Named turns come first, each shown by rows before and after it. Which turns, in which order, take the first row of each pair that follows to the second? Write the first one first, as in the answered first pair.
turn j_258:
[ 12   0 -14   2  -8  22  13   2 -20  -5  13 -22  11  -4   1] -> [  2  13   0 -11 -10   5  17   3  12  -7   4 -31  10  -8  -1]
[ -6  23  17   2   7  -2   4  -1   2  -4 -14  -3   7 -10   4] -> [ -5   7  -8  -7   5 -14   8  11   4  -6 -18  15  -3  -6   0]
[  1 -17 -27 -15 -18  -4  -5   3   6  -4  10   1  -7   1  -8] -> [  8  -8  -7  -1 -16  21  -9 -11 -15   3  19 -14   5  -4  -5]
turn j_496:
[  8 -22 -22 -11 -18  11 -17  -5  -4  -2  11 -19 -10   1  -9] -> [  5  -1  -6   3 -10  15 -22 -25  -7  11  17 -23  -6  -2 -18]
[ 10  14  12   6  12   7   6   7 -22  -6 -13  23  14  -7  14] -> [  4  17   6   4  16  -8   4   5  -9  -2 -16  33   6  -7   5]
[-9 -8 -5  4 -6 22 14 -3 -8 -1 -1 15 -4  3  7] -> [ -9   3  -2  12  -1  19  11 -13  -4   7   1  17  -3   2   0]
turn j_571:
[-10  20  38   6 -10  -3  16   0   4 -13  -1 -12  20   6  19] -> [-16  19  25  -6 -16 -23  14  -2  28  -8   0 -17   6   7   3]
[  3  14  31   7   8  36  10   7 -19 -20 -12  -2  19   5  17] -> [-11   0   5 -27 -15  -5   0  -3  35 -15   1 -36 -10  14 -17]
[ -9  11  25  -5  -7   6   0   5  22  -4  -1 -21   1  10  12] -> [-14  19  17   1   3 -10   5   4  30   0  -9   8  -4   7   4]

(two turns a pair)
[  2  -2 -27   3   4 -17 -13  -9  12  13  12   1 -16   8 -20] -> [  0  14  -2   6   6  -8 -16 -21  14  18  15 -17  -9   5 -16] -> j_258, j_258
[  9  -1 -31  -8  19  11  11  14 -40   6   9  68  -2  -2  10] -> [ -3  57  53  -9  15  18   7 -12   3  13   2  -5  24 -11  21] -> j_496, j_258
[ -4  17   5  18   4   5 -21 -29 -11  30  22 -14  -7   6 -29] -> [-19  23   3   5   3 -24 -10 -20  26  27   9   1 -12   7 -32] -> j_571, j_258
[  1  -1  -2   0  -2   2  12 -16  -4   1  -5  20   0   2   0] -> [  0   2   2   0  -5   1   6 -27   2   5   0   7  -2   5  -6] -> j_571, j_496
[-13   6  -7  14  16 -12  19   0   1  21  -7  17   7 -12   7] -> [-16   9  -5   9  10 -19  11 -12  14  28  -1  -6   2 -11  -3] -> j_571, j_496
[  1 -12 -23   2  -3 -25  -9  -5  10  13  12  15 -17  13 -21] -> [ 12 -23  -7  -3 -20   3 -18  -5  -6   3  21 -27  -5  13  -7] -> j_571, j_571
[  1 -17 -14  16   2 -21  14 -26  15   7  26   7 -24 -15 -26] -> [  4 -17 -15  26  13 -11  24 -10  -5  -1  16  38 -15 -17  -9] -> j_571, j_496
[-13  13  -3  -4  -7 -27 -16 -37  29  27  26 -36 -14   1 -36] -> [  4  -6  11  -6 -25  17 -20 -20  -7   1  28 -72   5   2  -4] -> j_496, j_496
[ -3 -21 -11 -37 -27  16 -19   8   8  -8   8 -23   1  37 -11] -> [  8  -9   9  -8  -7  43 -10  12 -31 -11  -4  10  21  33  13] -> j_571, j_571
[ -5 -22 -33 -10 -10  -8   7  19  -5 -22  -9  24  -1  -7  12] -> [-10 -12 -25 -14 -23 -16 -12 -15  17  -1  14 -26  -9  -8 -18] -> j_258, j_571
[  0  -5  22  -4  -8   5  -3  -7  -8  -3   6 -41  12  -5   6] -> [  0 -15 -23   8  13 -17   0  -9 -21  13   9  20  -5  -2 -17] -> j_571, j_258
[ 22  18  14   2   3 -10  11   4 -12 -12  -5  11   3   2  22] -> [ 19  11  14 -14 -13 -14   7   5   3 -16   2 -16  -3   2  19] -> j_258, j_571
[ -5 -31 -16 -25 -14  -5 -14  10  12 -10   9 -33 -12  11  -6] -> [  4 -19  -1   6  13  22   0  23 -32 -15  -7  15  12   5  25] -> j_571, j_496
[ -5   1   9  -1 -12  -9  12  16  15  -8  -8  15   3  -7   8] -> [-3 16 26  9 -9  0  7  0  9  2 -3  3  9 -8  6] -> j_571, j_496
[ -6  -4  -9  20  23 -11  12  21  -7   5 -34  40   6   0  12] -> [-13  23  21  25  15 -10 -10 -26  11  31 -10 -18   5  -4 -16] -> j_571, j_496
[  0   6   8   4  13  -3  17  16 -13   4 -25  24  19  -2  25] -> [  3 -26 -11 -26 -19  -1   4  20   0  -7  -7 -24   5   3  19] -> j_571, j_258
[  5 -29 -40   2   5  -2   3   6 -16   2   8  17 -19   7  -7] -> [  3  14  27  14   2  24  -1 -14  -8   6   8 -37   8  -1   9] -> j_571, j_258
[  8 -18 -18  -3   5   2   4   8 -23  -9 -11  29  -2   8   4] -> [  3 -25 -30 -16  -3 -13   1   7  -4  -8  -6  18 -13  11  -7] -> j_571, j_571
[ -4  11   9  24   8 -15   3 -45  13   2  22   6   0   3  -1] -> [-12   4   4   4   1 -29  11 -28  37 -10  11   7  -7   5   4] -> j_571, j_258
[  6   9  -3   8  15  -7   8 -12 -17   1  -3  27  -3   6 -10] -> [  5  12  20   1  -2   5  -2 -20  -8  -2   6 -23   4   7  -7] -> j_258, j_571
[ -8  -7   5 -25  -7 -25   3   7  39 -16  -2 -15   1   9  24] -> [  0   7  20   1  13  -3  12  12   4 -18  -8  13  22   6  44] -> j_571, j_496
[ -7 -28 -34  -3  13  12   7  47 -23 -21  -6  32  -6 -16  26] -> [-21  18 -23  19  37 -19   1   6   4  18  -2  54 -12 -22 -10] -> j_496, j_496
[ -6  -7 -16  15   8   8  11   7 -36  -7   9  -9 -11   9  34] -> [-25  28   1  20  20 -22  12 -15   6  14   4  -7 -16   1  12] -> j_496, j_258
[  3 -10 -33  10   9  -7  -1  13 -24  -1  -9  53  -3   0  -3] -> [ -3  10   8  -4 -20  -2 -25 -26  14  13  18 -46  -2  -1 -22] -> j_258, j_571
[ 11  31   3   0 -21  16   2   2  -9   8   2 -13   7  -6  -4] -> [ 13  34   1   4 -12  14   6   8 -15   7  -5   9   6  -5   2] -> j_496, j_571
[-10 -25 -27  -5 -33  -8 -29   7   2   1  30 -16  -8  16  -4] -> [-14  -7  -2  -7 -33  -8 -29  -4  18   3  29 -37  -5  12   0] -> j_258, j_258
[ 20  10  22  21  20  27   4  14 -41  -9   1   7  15   0  22] -> [ 17   7  29  11   1  30  -7  -2 -27  -4  15 -41  14   2  12] -> j_496, j_571
[ -3   0   8 -34 -18   1  -3   3  32 -17   5 -48 -14   8  -8] -> [  7  16  -7  20  32  11   9   3 -26  -1  -4  55  -5   4  -6] -> j_571, j_258
